Q:
[[131 116 108 132 133 109 123 130 134 102 106 131 114 133 126 128]
 [133 137 140 128 128 137 133 132 126 143 139 129 139 125 109 121]
 [129 117 110 130 132 113 124 130 135 104 109 129 116 134 137 134]
 [135 123 120 133 132 120 128 133 136 116 118 132 123 133 112 124]
 [119 125 125 124 125 128 126 121 125 128 126 124 123 126 151 135]
 [126 120 114 127 134 116 127 129 130 108 111 122 119 127 137 134]]
A: 134

Q:
[[142 116 130 143 144 116]
 [135 130 113 132 138 124]
 [121 154 119 121 120 151]
 [121 137 141 120 114 137]
 [112 121 128 109 109 122]]
A: 151

Q:
[[127 127 127 127 127 128 127 127 128 127 127 127 128 126]
 [128 128 128 129 128 128 129 128 128 128 128 128 128 128]
 [127 127 127 126 127 127 126 127 128 127 126 127 128 126]
 [128 128 127 127 128 128 127 128 128 128 128 128 128 128]
 [128 128 128 127 127 128 128 127 128 128 127 127 128 127]
 [128 128 128 128 128 128 128 128 128 128 128 128 128 128]
 [130 132 135 130 129 125 128 129 126 127 128 135 128 135]
 [112 112 119 145 116 123 140 124 115 120 138 115 116 132]
 [110 111 118 147 119 122 138 127 115 121 140 119 117 133]
 [129 129 131 131 130 128 129 130 128 129 130 131 128 132]
 [140 143 155 120 116 107 127 109 113 107 108 140 108 148]]
A: 126

Q:
[[146 103 141 149 108 110]
 [141 111 130 137 101 112]
 [140 131 145 122 106 129]
 [135 118 131 147 127 122]
 [122 141 132 123 147 144]
 [135 132 140 143 112 125]]
A: 129

Q:
[[118 146 145 139 116 142 106 133 139 149 110 117 137 106 129]
 [147 144 132 109 139 146 122 147 110 109 105 127 114 147 129]
 [135 125 106 120 140 149 119 147 143 127 125 105 143 141 144]
 [142 139 138 111 133 113 115 114 146 126 141 152 122 123 132]
 [118 150 122 109 110 149 111 138 135 111 111 132 105 138 129]
 [122 115 143 117 124 109 112 115 130 130 136 136 127 126 125]
 [105 125 135 127 145 122 117 128 111 140 135 146 123 116 149]
 [152 148 106 117 107 141 131 142 149 133 138 105 116 119 142]
 [129 123 127 121 147 106 149 128 115 107 137 148 149 127 138]
 [148 146 105 127 107 145 107 135 141 114 147 112 150 132 116]
 [120 125 110 122 130 127 140 151 152 131 142 133 132 152 145]
 [122 143 120 142 151 138 136 130 151 121 148 138 123 147 133]]
A: 144

Q:
[[145 114 135 118 115 130 117 118 116 136 103 109 141 139 143]
 [152 114 136 105 119 126 111 123 135 133 129 154 115 152 101]
 [110 126 128 140 109 123 118 147 112 104 141 107 133 145 149]
 [143 102 151 122 131 103 101 113 101 101 113 139 100 144 136]
 [142 117 123 100 131 123 108 121 147 141 122 118 154 117 129]
 [150 134 133 121 140 152 121 155 148 115 134 116 120 103 142]
 [106 136 113 145 126 148 101 117 139 139 155 129 145 150 149]
 [120 143 141 124 135 113 134 141 152 122 103 124 126 146 156]
 [127 132 145 125 148 103 132 155 126 156 146 126 102 104 134]
 [106 141 141 108 103 126 117 107 148 120 101 117 106 104 128]]
A: 149
---
[[152 134 129 123]
 [116 143 139 143]
 [148 131 121 130]]	123, 148

[131 126 117 104]	104, 131

[[126 133 130 125 118]
 [158 129 109 119 105]]	118, 158

[126 124 138 104 143 128 152]	152, 126

[112 130 151 124 137 149 155]	155, 112

[139 100 132 108 137 114]	114, 139

[[117 149 148 117 103 141]
 [122 105 113 112 147 147]]	141, 122

[[102 127 114 137]
 [131 133 136 133]
 [110 127 128 124]]	137, 110

[130 126 131 151 105 107 146]	146, 130

[123 105 126 127 126 141 152]	152, 123
---
Input:
[[128 129 147 144 143 129]
 [125 154 116 138 115 146]
 [145 131 134 149 138 138]]
Output: 154, 149

Input: [129 129 131 155 136 132]
Output: 155, 136

Input:
[[141 123 110 154 110]
 [137 125 121 125 118]]
Output: 154, 141

Input: [117 107 131 138 127]
Output: 138, 131

Input: [123 116 153 125]
Output: 153, 125

Input:
[[128 127 124 112 127]
 [123 139 127 103 137]]
Output: 139, 137

Input:
[[136 138 128 124 130 135]
 [133 141 151 130 131 149]]
Output: 151, 149

Input: [109 112 101 121 127 118]
Output: 127, 121
---
[[134 125 131 149 136 121]
 [128 136 124 149 117 128]
 [129 136 124 119 122 130]] ⇒ 119

[[117 152 147 135 120]
 [152 134 139 132 133]
 [141 126 127 147 120]] ⇒ 127

[[122 124 118 117 137]
 [134 104 107 112 102]
 [122  98 117 123 128]] ⇒ 117

[[124 126 158 117 112 145]
 [122 124 155 135 107 136]
 [144 146 138 145 119 122]] ⇒ 145

[[120 132 119 130 141]
 [123 140 141 132 151]
 [132 126 127 117 115]] ⇒ 127

[[121 144 143 140 149]
 [121 143 142 140 152]
 [121 129 123 118 141]] ⇒ 123

[[140 127 138 134 122 139 124]
 [123 127 123 119 128 122 133]
 [149 127 141 135 118 144 122]] ⇒ 118
---
[[113 124 135 123 136]
 [103 119 146 123 152]
 [112 118 147 116 144]] >> 147

[117 101 111 145 109 102] >> 117

[[129 132 135 118 129 126 121]
 [119 126 118 153 125 130 134]] >> 135

[ 99 112 118 139] >> 118

[122 143 101 109 145] >> 143

[[129 121 140 135]
 [125 105 143 137]] >> 140

[[128 127 155 127 125 126]
 [129 127 151 145 124 136]] >> 151

[[145 126 116 133 120]
 [116 131 126 125 156]] >> 145
---
[124 109 116 135 127 150 140] result: 124, 140

[113 104 150 156 120 140] result: 113, 140

[139 111 132 121 128 109 105] result: 139, 105

[148 100 143 149] result: 148, 149

[[125 106 135 126 112]
 [127 108 134 127 110]
 [121 138 134 120 151]] result: 125, 151

[125 135 137 141 114 104] result: 125, 104

[143 136 158 152 142] result: 143, 142

[118 145 113 125 106] result: 118, 106

[100 107 128 118 129 110] result: 100, 110
---
[106 120 135 137 133 147 123] result: 137

[[127 125 134 130 134 127 124]
 [106 139 151 131 144 127 120]] result: 130

[[120 115 113 133 149 133]
 [112 144 123 145 131 150]
 [145 121 139 112 116 108]] result: 133

[137 117 119 143 102] result: 143

[[127 106 134 132 110 112 133]
 [136 126 133 130 127 123 126]
 [116 102 130 131 105 116 135]] result: 132

[[124 130 118 124]
 [124 135 105 119]
 [127 126 135 128]] result: 124

[[124 141 133 134 117 128]
 [124 146 150 138 121 150]
 [128 120 141 120 137 140]] result: 134

[[137 116 123 138 138 146 133]
 [111 110 124 129 121 111 151]
 [131 128 131 138 130 103 143]] result: 138
